The rows of Y fall into 3 groups, which share some directions, and each row is roughly a mix of its group's hidden directions.
Y:
[[-3.45  3.24 -0.83  0.39  1.35 -0.17  1.52 -2.05 -0.90 -0.13]
 [-1.70  0.17  0.67  0.82  0.99 -0.33  0.26  4.90 -1.26 -1.26]
 [-0.16  0.81 -1.75 -1.24  2.19  0.26 -0.56  4.50 -1.29 -0.31]
 [ 0.57  0.12  0.92  0.90 -2.36 -1.43 -3.70  0.28 -2.41  1.80]
 [ 2.38 -0.25  1.15  2.38  3.07 -0.40 -1.99 -1.25  1.13 -1.82]
 [-0.31  0.54  4.91 -0.41 -0.35 -0.50  0.49 -1.14 -0.60 -2.34]
 [-3.33 -1.35 -1.64  0.60 -0.88 -0.49 -0.22  3.06  2.26  0.96]
 [ 0.77 -0.51  1.76 -1.23  2.42 -2.09  1.54 -2.51 -1.86 -2.14]
 [-0.64 -0.11 -3.25 -0.53 -1.72  0.22 -3.21  2.16  1.71 -0.54]
 [ 4.22  0.96  0.34 -2.32 -1.55 -0.53  1.32 -0.83 -1.50  0.94]
 [-1.46 -2.01  1.46  0.95  1.87 -0.54 -2.42 -1.39  1.51  3.05]
 [ 0.89  1.13 -0.09 -0.93 -1.83 -1.87  3.25  1.78 -1.51 -2.59]
 [ 0.55  1.43 -1.01  0.99 -0.98  0.08  0.98 -2.51 -4.40  0.70]
 [-0.92 -0.71  1.50 -1.24  0.57 -0.91 -3.30  2.19  2.61 -1.90]
 [ 3.15  2.38 -1.11 -0.62  0.92  1.53  2.34 -1.06 -1.53 -1.78]
 [-0.44 -0.27 -3.26  2.48  1.14  1.75 -3.19 -0.29  0.56  0.70]
 [ 2.11  0.68  1.20  1.44  2.37 -1.25 -0.46  0.29 -3.53 -2.01]
 [-1.96 -1.66 -3.03  0.45 -3.14  0.39 -1.05  2.05 -0.67 -0.86]
 [-0.75  1.76  0.73  0.16  0.43  1.98 -2.07  4.30  1.15  0.19]
 [ 1.77 -1.78 -2.91  0.48 -1.03 -1.58  2.34  0.78 -2.60  1.01]
 [-0.06 -1.55 -4.55  0.82 -0.44 -0.15 -0.78 -0.66  1.67  2.14]
 [ 3.91  0.50 -0.85  0.64 -1.10  1.24  0.96 -0.72 -3.39 -0.23]
 [-0.93 -0.80 -3.43  0.75  2.28  0.29 -2.68  0.19  2.45  0.33]
 [ 0.93 -2.31 -3.05 -0.85  0.83 -0.54 -2.31 -2.26 -0.88 -2.01]
 [ 1.97 -1.35 -2.42  1.82 -0.40  1.82  2.30  0.84 -1.73  2.25]
 [-0.25  1.83  1.59  0.80  0.19 -1.16 -3.17  3.66 -0.60  0.79]
 [-0.54  1.34 -0.91  1.67  0.33  0.58 -1.81  1.32  2.48  3.89]
 [-0.87  0.41 -4.16  1.90 -1.94 -0.77  2.07  1.13  0.49 -0.68]
 [ 0.19 -1.87  3.89 -1.84  2.42 -1.11 -0.76 -0.76 -1.39 -0.42]
 [-0.82  4.04 -2.35 -1.56  1.19  0.06  0.78 -2.18  0.62 -0.57]
 [-0.01  3.65 -3.37  0.50  0.35  1.98  1.63 -0.77 -0.34 -0.24]
 [ 2.22  0.41 -0.24  0.02 -1.38  1.75  1.55 -2.41 -2.07 -3.13]
 [-1.25 -1.19 -1.54  1.80 -0.95 -4.45  0.88  1.43  0.44  0.31]
 [ 0.66 -1.77 -3.18 -1.25  0.33 -1.41 -1.91 -2.38  2.38  0.29]
 [ 3.70 -0.42  1.14 -1.31 -2.13 -1.71  2.14 -0.82 -1.24  1.14]
 [ 1.54  1.09  0.26  0.99 -1.08 -3.28  3.45 -0.31 -1.69 -1.00]
 [ 0.16  0.32 -3.84  2.76  0.68  0.33 -2.53  1.27 -0.68 -0.95]
 [ 1.63 -0.98  4.13  1.69  1.12 -2.03  0.24  0.24  1.83  0.29]
 [ 0.11 -0.53 -4.56  1.76 -0.56 -1.66 -0.80  0.89 -0.64 -1.82]
 [ 1.85  3.08 -0.14 -0.06  0.47  2.50  0.41 -1.36  2.43 -2.25]
 [ 1.94  0.33 -0.79 -1.73  1.58  0.75  3.59 -1.93 -0.69 -2.20]
 [-0.47 -0.40 -2.35 -0.10 -3.28  1.09  0.35 -2.84 -2.16 -1.30]
 [-1.08 -0.06  4.14  0.16  0.81 -0.95 -1.00  0.77  1.34  3.03]
 [-2.64 -1.35 -3.66  0.31 -1.70  0.12  1.10  1.47  1.96 -0.09]
 [ 1.02  1.53  1.80 -1.58  2.00 -0.79  3.06  0.97 -0.60  2.83]
 [-0.09 -0.24  1.29  0.73  0.30 -0.42  0.73 -4.68 -0.54  2.69]
 [ 2.11  1.17 -2.81 -0.16 -0.65  0.60  1.06 -0.20 -2.23 -3.44]
 [-2.08 -0.43 -1.50 -1.42  1.85 -0.08  1.74  3.22  1.92 -1.78]
 [ 0.93 -1.45 -1.23 -0.25 -1.57 -0.60  1.36 -2.02 -4.37  0.04]
 [ 2.83  0.80  2.09 -1.97  1.25  0.66 -1.24 -1.13 -2.46 -2.15]
 [-0.86 -1.45  0.35  1.07 -0.91 -1.49 -2.37 -0.25  0.04  4.43]
 [ 0.01  2.77  0.66 -0.78  1.00  1.18 -0.15 -2.36  3.51 -1.84]
 [-0.65  1.33  1.36 -0.17 -1.74  0.92  3.67 -1.60 -2.69  1.10]
 [ 2.93 -0.32 -0.03 -0.47 -0.56  1.98  0.54  2.18  0.63 -3.72]
 [-1.11 -3.52 -0.75 -0.66 -0.24 -1.60  0.23  3.65 -1.28  0.37]
 [-0.24  2.16 -1.33  3.29 -1.60  2.00  0.07 -0.12 -2.73  1.02]
 [-0.48 -0.32 -4.87  0.51 -1.30  0.52  0.36  1.06 -0.08 -2.22]
 [-0.14 -1.31  0.43 -2.40  0.15 -1.82 -2.02  2.96 -0.99 -2.75]
 [ 3.04 -0.06 -1.26 -0.88 -4.02  0.42 -0.96 -0.41  0.99  1.56]
 [-0.91 -0.75  3.48 -0.07  0.05 -3.27  2.46  0.30  0.15  1.43]
 [-1.84  2.01  1.34 -1.94 -2.82  1.90  1.58 -1.05 -2.04 -0.35]
 [ 0.32 -0.98 -3.09  1.79  0.19  0.78 -3.40  1.35  2.12 -0.23]
 [ 1.70  0.36 -0.65 -1.10  0.32  2.23  2.57 -2.86 -1.91 -2.07]
 [ 3.04  0.39 -0.28  3.32  0.01  1.09 -0.85  1.08  1.78  2.38]
 [-1.55  1.34  1.23  2.98 -0.05 -0.41 -0.12  1.91  1.68  3.35]
 [-0.38 -2.89  0.19 -1.14 -1.93 -0.42 -1.53  2.65  0.79 -2.94]
 [-1.68 -2.03  2.16  1.84  3.47 -1.30 -0.52  1.19 -1.35  0.45]
 [ 0.98 -2.65 -0.65 -0.32  2.39 -3.30 -0.87  1.92  0.09 -1.70]
 [-2.05 -2.26 -4.07  0.29  0.06  1.08 -1.80  0.34  1.33 -0.39]
 [ 0.10  3.01  0.08  0.12  2.90  1.43  1.91  2.11  1.48 -1.62]
 [-1.45  0.43 -1.51  2.34 -0.25  3.45  2.28 -0.11  1.99 -1.10]
 [-2.11 -0.52 -2.55  2.81 -0.54  0.44  1.56 -0.84  1.95  2.43]
 [-2.84 -1.33  0.15  0.22 -2.51 -1.44 -3.10 -1.61  0.54  1.27]
 [ 0.22  2.18 -1.02 -0.35  1.65  1.61  3.06  1.00 -0.57 -3.23]
 [ 0.31 -2.07  0.58  2.29 -1.39  0.28  1.05 -2.03 -3.32  2.06]
 [-0.91  2.30 -0.72 -2.03  1.19  1.39  0.19  2.24  1.52  3.31]
 [ 0.84 -2.18  0.92  2.17  0.21  0.36 -0.27  3.86 -0.33  2.48]
 [-1.48 -0.96 -2.79  0.16  0.04  0.07 -0.89  4.20 -1.36 -1.11]
 [-2.22 -1.78 -1.72  1.56 -0.59 -2.23 -1.42  0.47  2.45  2.34]
 [ 0.63 -0.45 -2.93 -0.90  3.55 -0.76 -2.07 -0.84  2.05  0.20]
 [-1.06 -0.92 -0.23  3.56  1.01  0.51 -1.40  3.60 -0.04 -1.22]
 [-2.34  0.16  0.00  0.23 -2.10  0.71  2.88 -3.27 -1.44  0.92]
 [-0.82 -3.25 -2.51  1.71  0.88 -1.92 -1.16 -0.97 -0.02 -2.27]
 [-0.70  3.67 -2.09 -1.60  0.26 -0.33 -2.20 -0.10  2.55  0.10]
 [-0.58  3.31 -1.95 -2.58  2.12 -1.61 -0.69  0.86  1.37  0.68]
 [-0.58  0.31 -1.42 -0.37 -0.91 -1.18 -0.04  4.37 -0.95 -2.76]
 [-0.32  0.39  0.49  0.32  4.99 -0.57 -1.27  0.44  2.17  0.15]
 [ 2.51  3.99 -1.57  0.83  0.14  1.03 -0.17 -0.04 -2.24  0.97]
 [ 1.88  0.69  3.13  1.84  1.61  2.05  2.30 -0.13 -0.50 -1.69]
 [ 0.30  0.48 -0.19  3.01 -3.07  2.35 -0.18 -2.52  0.68  1.12]
 [ 0.40 -0.23  0.44  1.15  3.82 -0.81 -1.31 -0.15  3.40  1.47]
 [-0.18 -1.22 -5.05  1.50 -0.28 -0.17 -0.96 -0.80 -0.02 -1.21]
 [ 1.39  2.41  2.16  2.22  1.91  2.57 -0.37 -1.06 -1.11  1.53]
 [ 1.04  0.62  4.16 -0.18  1.89 -1.37  0.40  1.23 -2.42 -0.81]
 [ 0.50 -1.05 -1.74  1.99  3.37 -1.08  0.23  2.93  0.58  1.61]
 [ 1.00  2.20  1.03 -0.66 -0.13  0.94  2.59  2.48 -1.10  3.18]
 [ 2.20 -1.24  3.92  0.53 -0.32 -2.42  1.32 -1.56  0.04 -0.58]
 [-2.54  0.69 -1.45 -0.49 -1.81  2.09 -2.50  2.00  2.19  0.70]
 [ 0.94  1.70  1.50 -0.51 -0.07 -0.90 -3.87  2.75  1.66 -0.12]
 [-1.58 -0.18  2.55 -1.46  2.01 -1.23 -0.63  1.90  2.91 -1.80]
 [-1.25  0.21  3.01 -0.13 -0.02 -0.89 -2.37  2.21  1.91  2.61]
 [ 1.39  1.94  3.76 -2.62 -1.51  0.66  0.96 -0.77  0.72  0.99]
 [ 0.97  1.52  2.23 -3.17 -2.26 -0.06  2.26 -0.14 -1.93  0.46]
 [ 0.04  0.62 -0.23 -2.35  1.30  0.03  1.65 -3.81  2.31 -1.48]]

Here is one row from each group, named. Which group is each of the other rows in?
[-1.98  1.69  1.82  2.29 -1.41  2.77  0.97 -2.14 -1.23 -0.67] | J
[ 0.05 -0.36 -0.63  1.76 -0.07 -0.29  0.32  3.63 -3.58  1.61] | T
[-1.65 -3.87 -2.28 -1.48  1.34  0.33 -1.49 -1.04  0.13 -1.46] | R

[-0.38 -0.53  3.85 -2.72  0.23  1.20 -0.58 -1.37  1.50  1.97] | R
[ 1.38 -2.03  1.55 -0.47 -1.54 -1.21 -2.98 -2.00  1.52  2.17] | T
[ 0.19  0.04 -2.97 -2.72  1.01 -0.57 -0.35  1.35  3.51  0.73] | T
[-1.76 -3.81  0.67  0.43 -1.18  0.48  2.31 -1.69 -0.77 -1.95] | T
[-0.83 -0.16  1.50 -2.01 -3.78 -0.55  2.46 -1.41 -1.67  0.17] | J
[-1.85 -0.28 -2.36  2.70 -0.71  0.42  0.72 -1.02  2.35  2.88] | R
[-2.35 -1.09  1.10  1.74  0.97  1.13  0.06  2.18  3.74  0.72] | T
[ 0.15 -0.81  1.82  1.44 -3.02 -0.70  3.06  1.42 -2.00  1.14] | J
[ 0.01  0.06 -1.36  1.16  0.53  2.28 -3.25 -2.08  1.79  2.39] | R
